In the rows, zero is written as 128.
The rows of Z fall into 4 groups, which share some directions, and each row is roughly a mix of its group's hidden directions.
Z:
[[120  95 159 160 125 167 122 139 115 155]
 [122 151 156  91 128 109 114 148 169 144]
 [ 95 124 100 125 134 114 160 122  79 136]
 [137  97 167  87 138 145 134 137 130 158]
 [ 96 158  94 101 135 124  96 142 125 104]
 [118 138 138 140 161 116 119 156 160  82]
 [157 148 113 159 144  93 102 106 105 116]
 [145 130 138 136 100 152  97 130 169 164]
 [188 104 149 140 151 118 134 128 125 145]
 [150 125 138 187 128 131 142 105 111 104]
 [150 151 131 164 147  81 108 136 132 111]
 [137 111 110 121 141 131 121 113  97  69]
 [117 135  80 137 147 110 124 110  86 110]
 [133 111 110 151 165 103 168 130 158 124]
 [ 99 144  98 114 149  88 154 116 102 125]
 [116 143 135 128 151  89 176 144 105 142]
 [135 136 129 140 104 164 116 141 153  76]
 [132 109 118 119 171  98 144 104 104  98]
 [152 108 138 176 130  97 151 117 110 148]
 [118 113 129 118 154 105 149 113  94 175]
 [158 150  97 155 138 107 102 119 126  91]
 [122 171 115 145  78 140 102 135 125 122]
 [130 121  88 140 157  81 124 124 100 135]
 [152 115 176 111 138 130 109 130 147 167]
 [126 146  79 159 124 106 100 124 112 149]
 [118 106 120 130 159 113 133 107  77 156]
 [151 136 123 136  84 177 117 123 138 107]
 [126 151 102 141 131 113 102 125 107  74]
 [106 144  89 117 153  88 155 120 114 117]
 [126 131 112 102 162  89 125 113 100 160]
 [123 146  88  94 163 115 120 126 116  96]
 [171 136 130 143 122 108 164  96 107 108]
 [148 158 115 157  96 136  96 139 152 151]
 [ 93 130 117 117 140 142 104 106  79 148]
 [139 115 116 176 163  93 139 120 147 127]
 [114 159  96 110 124 135  96 147 142  89]
 [148 105 146  89 110 161 146 104 147 143]
 [159 135 118 171 121 110 124  94  94 133]
 [131 120 149 147  74 160 124 140 154 136]
 [121 135 106 130 175  90 156 111 111 119]
 [ 94 154 130 118 104 156 111 134  94  98]
 [112 112 120 112 110 165 112 118 113  77]
 [140 116  98 138 163  99 144 102  91 127]
 [121 163 123 178 108 103 134 132 154 138]
 [141 127 137 138  80 170 124 131 153 103]
 [145 101 159 147  93 165 118 132 115 149]
 [132 158  81 129 129 107 116 109 124  87]
 [135 127 121 128  87 160 149 115 160  93]
 [160 140 143 107 121 108  96 160 164 135]
 [109 156  90  84 139 101 130 139 128 113]
 [174 107 137 171 114 129 108 116 107 133]
 [ 97 130 122 125 172  90 129 143  99 113]
 [118 146  78 152 130  97 137 124 129  95]
 [129 120 126 132 159  97 142 105  88 166]
 [111 122 162 114 103 170 135 149 159 139]
 [ 98 122 145 101  94 164 147 139 155 137]
 [155 145 149 129 154  75 151 119 141 128]
 [133 117 136 116 173 101 167 111 101 124]
 [142 126 173 116 114 150 151 145 162 155]
 [133 127 109 166 107 146 132 115 126  74]
 [129 149  91 154 105 103  86 126 142 136]
 [113 124 155 137  90 142 102 132  91 160]
 [116  93 159 116 115 165 151 130 127 162]
 [107 142  92 109 153 121 156 134 145  87]
 [133 111 177 123 130 120 162 115 165 142]
 [114 119 146 108 150 103 107 146 117 180]
 [148 128 150 126 101 143 127 118 162 180]
 [ 94 106 113  95 118 163 153 138 108 111]
 [129 117 161 108 136 133 126 133 136 191]
 [104 135 158 101 115 116 149 160 156 158]
 [145 147  94 131  94 153 142 101 157 145]
 [135 149 100 160 104 104 101 151 159 136]
 [144 102 163 106 127 149 148 108 150 164]
 [157 157 111 160  88 149 121 144 145 137]
 [147 142 135  81  91 154 104 143 123 122]
 [122 113 164 109 107 159 153 142 153 157]
 [133 124 135  82 128 142 134 122 142 183]
 [133 133 110 133 156  83 139 103  97 156]
 [127 153  90 147 143  92 116 117  94 108]
 [135 160 107 142 137  72 134 125 142 105]
 [140 112 140 113 162  89 138 128 107 169]
 [149 145  92 144 137 112 105  87  99 117]
 [140 112 157 124 103 130 111 120 117 186]
 [141 157  99 151 147  88 114 121 134  95]
 [113 131 116 124 161  88 148 107  89 144]
 [121 168 100 143 141  83 120 130 129 156]
 [154 133  94 133 133 119 130 125 118  68]
 [105 132 104 130 169  79 147 131 133 136]
 [145  95 172 146 158 116 124 139 104 144]
 [138 165 104 130 110 112 129 136 163  86]
 [142 152  83 154 127 103 110 105 103 117]
 [108 144 122  63 135 153 126 127 121 118]
 [137 129  97 185 124 115 128 119 139  97]
 [139 126 140 182  92 131 119 142 158 122]
 [107 148 147  84 119 130 117 156 167 131]
 [135 100 120 116 109 151 128 117 140  69]
 [115 102 156  90 124 162 137 138 133 163]
 [186 126 134 137 142 104 131 134 139  92]
 [117 112 159 135 144 107 114 143 114 183]
 [125 108 152  85 130 161 126 141 135 168]
 [106 110 151 149 156 107 132 146 108 172]
 [164 145  88 158 119 113 113 115 130  99]
 [143 135 152 130  88 158 118 145 171 137]
 [150 122 145 161  75 148 122 117 131 148]
 [125 116 129  95  82 171 139 126 138 143]
 [119 108 156 112 102 178 129 130 150 149]
 [112 110 121 104 110 155 147 171 162 139]
 [ 86 136 136 105 158 158 153 105 139 114]
 [127 152 111 102 106 122 100 149 173 109]
 [153 123 105 172 130  93 101 120 103 126]
 [112 144  94 108 156 111 158 102 108 105]
 [112 121 147 114  92 177 117 131 139 157]
 [143 115 130  97 133 146 122 103  71 139]
 [116 159  86 112 125 107 126 130 131  82]
 [171 141 100  98 157  95 126 124 123 127]
 [136 128 139 192 127 118 115 125 122  94]
 [167 138 115 143 106 110 126  81 107 142]
 [110 104 150  97 160 124 121 136  96 163]
 [139 158  93 159 104 122  88 132 131 112]
 [139 137  87 158 106 106 100 138 152 107]
 [115 111 159 106 123 114 178 135 144 157]
 [124 107 151 136  88 181 135 137 126 137]
 [118 118 144 113 169  89 149 119 120 163]
 [114 123 108 123 160  95 148 103  84 133]
 [149 142 116 158 140 127 137 104 124  72]
 [134 135 136 154 101 157 114 146 158  84]
 [127 150  99 157 114 105 128 144 166  95]
 [ 94  96 152  94 136 131 166 137 123 118]
 [129 158  85 137 143  83 126 116 111 114]
 [120 102 155  97 112 147 150 122 127 174]
 [140 140 108  85  92 153 121 130  98 111]
 [122 148 106 140 163  79 125 122  98 118]
 [133 151 150 104  89 114 101 163 144 143]
 [138 108 155 126  93 185 123 130 123 126]
 [123 145  97 119 120 133 115 136 132  65]
 [ 99 114 110 120 166 124 170 138 159 129]
 [121 143 133 159 127 116  83 169 150 116]
 [122 112 115 164 157  80 144 129 124 151]
 [ 73 100 135  98 112 140 144 139 120 133]
 [149 147 151  94  95 163 141 114 125 105]
 [153 135  95 149 158  81 126 119 131 111]
 [126 114 169  98 134 177 144 119 137 139]
 [147 119 122 146 101 152 119 159 175 110]
 [118 120 127 129 166  90 143 119 100 167]
 [106 137 132  79 120 141 139 153 152 162]
 [111 125 115 119 166 122 112 103  78 112]
 [ 94 134 124 119 128 102 122 169 164 154]]
In each list below, three rows fit none of the groups, and each other row fits one group, some only roughly. Which are they? Name them in the order they come.
    Q804: [129 108 154  99  95 161 113 136 125 164]
    Q630: [177 113 139 162 125 118 129 111 128  91]
    Q773: [128 129 173 118 128 126 136 165 165 155]
    Q720: [135 127  86 136 127 117 143  89  86 115]
    Q737: [144 131 101 143 141 118 161  85  94 115]
    Q139: [151 125 136 110  96 174  93 128 124 109]
    Q144: [ 95 128 109  92 175 122 149 116 118 124]
    Q395: [101 139 137 128  97 159 126 154 172 114]
    Q290: [142 112  85 129 135 122 143  90  90 115]
    Q914: [101 130 152 126  98 133 111 144 123 182]
    Q328: [162 134 126 144 146  76  98 122 119 141]
    Q444: [144 113 154 113  99 159 141 145 166 103]
    Q555: [131 134 122 118 142 102 113 141 138 193]
    Q358: [144 138 128 126 108 136 141 144 193 115]
    Q532: [126 128 162 106 104 185 120 119 127 133]

Q914; Q555; Q358
    Q697: [126 150 105 104 135 111 134 110 123 187]
    Q97: [ 95 118 145 110 130 164 177 117 121 138]
    Q873: [132 142 113 144 133 137 144 126 151  64]
    Q253: [129 120 171 108 115 170 118 139 155 150]
    Q207: [109 121 161 108 107 170  99 135 122 153]
    Q168: [142 151 140 139  85 157  84 134 121 131]
    Q380: [174 147 106 151 142  94 132 116 132 102]
    Q937: [137 111 142  88 141 123 158 128 157 168]
    Q489: [145 129 150 135 110 133 119 162 185 134]
    Q271: [156 137 144 125 149  95  80 121 108 145]
    Q318: [120 113 175 117 112 156 128 149 159 153]
    Q535: [103 120 151 110  87 168 125 149 149 127]
    Q717: [107  96 162 135  98 169 123 145 138 136]
    Q188: [102 126 144 117 177  97 143 130  95 132]
    Q286: [148 125 146 135 105 170 124 122 146  80]

Q168; Q937; Q717
    Q278: [107 158 109 143 137  98 108 145 121  83]
    Q977: [128 112 145  87 129 118 118 122 113 183]
    Q838: [138 141 106 168 128 140 137 117 121  74]
    Q378: [133 126  98 108 164 119 129 137 132  74]
    Q55: [130 133 110 111 150 108 119 113 108 187]
    Q179: [162 127 118 183  99 122 119 133 139 109]
    Q27: [131 118 169  88 124 152 113 148 159 136]
    Q934: [115 131 102 139 115 171 142 114 138  80]
    Q579: [123 116 124 158  98 180 127 115 129  99]
    Q305: [121 158 101 139 165 109 136 116 123  83]
    Q359: [103 121 123  78 136 143 134 117  97  95]

Q378; Q305; Q359
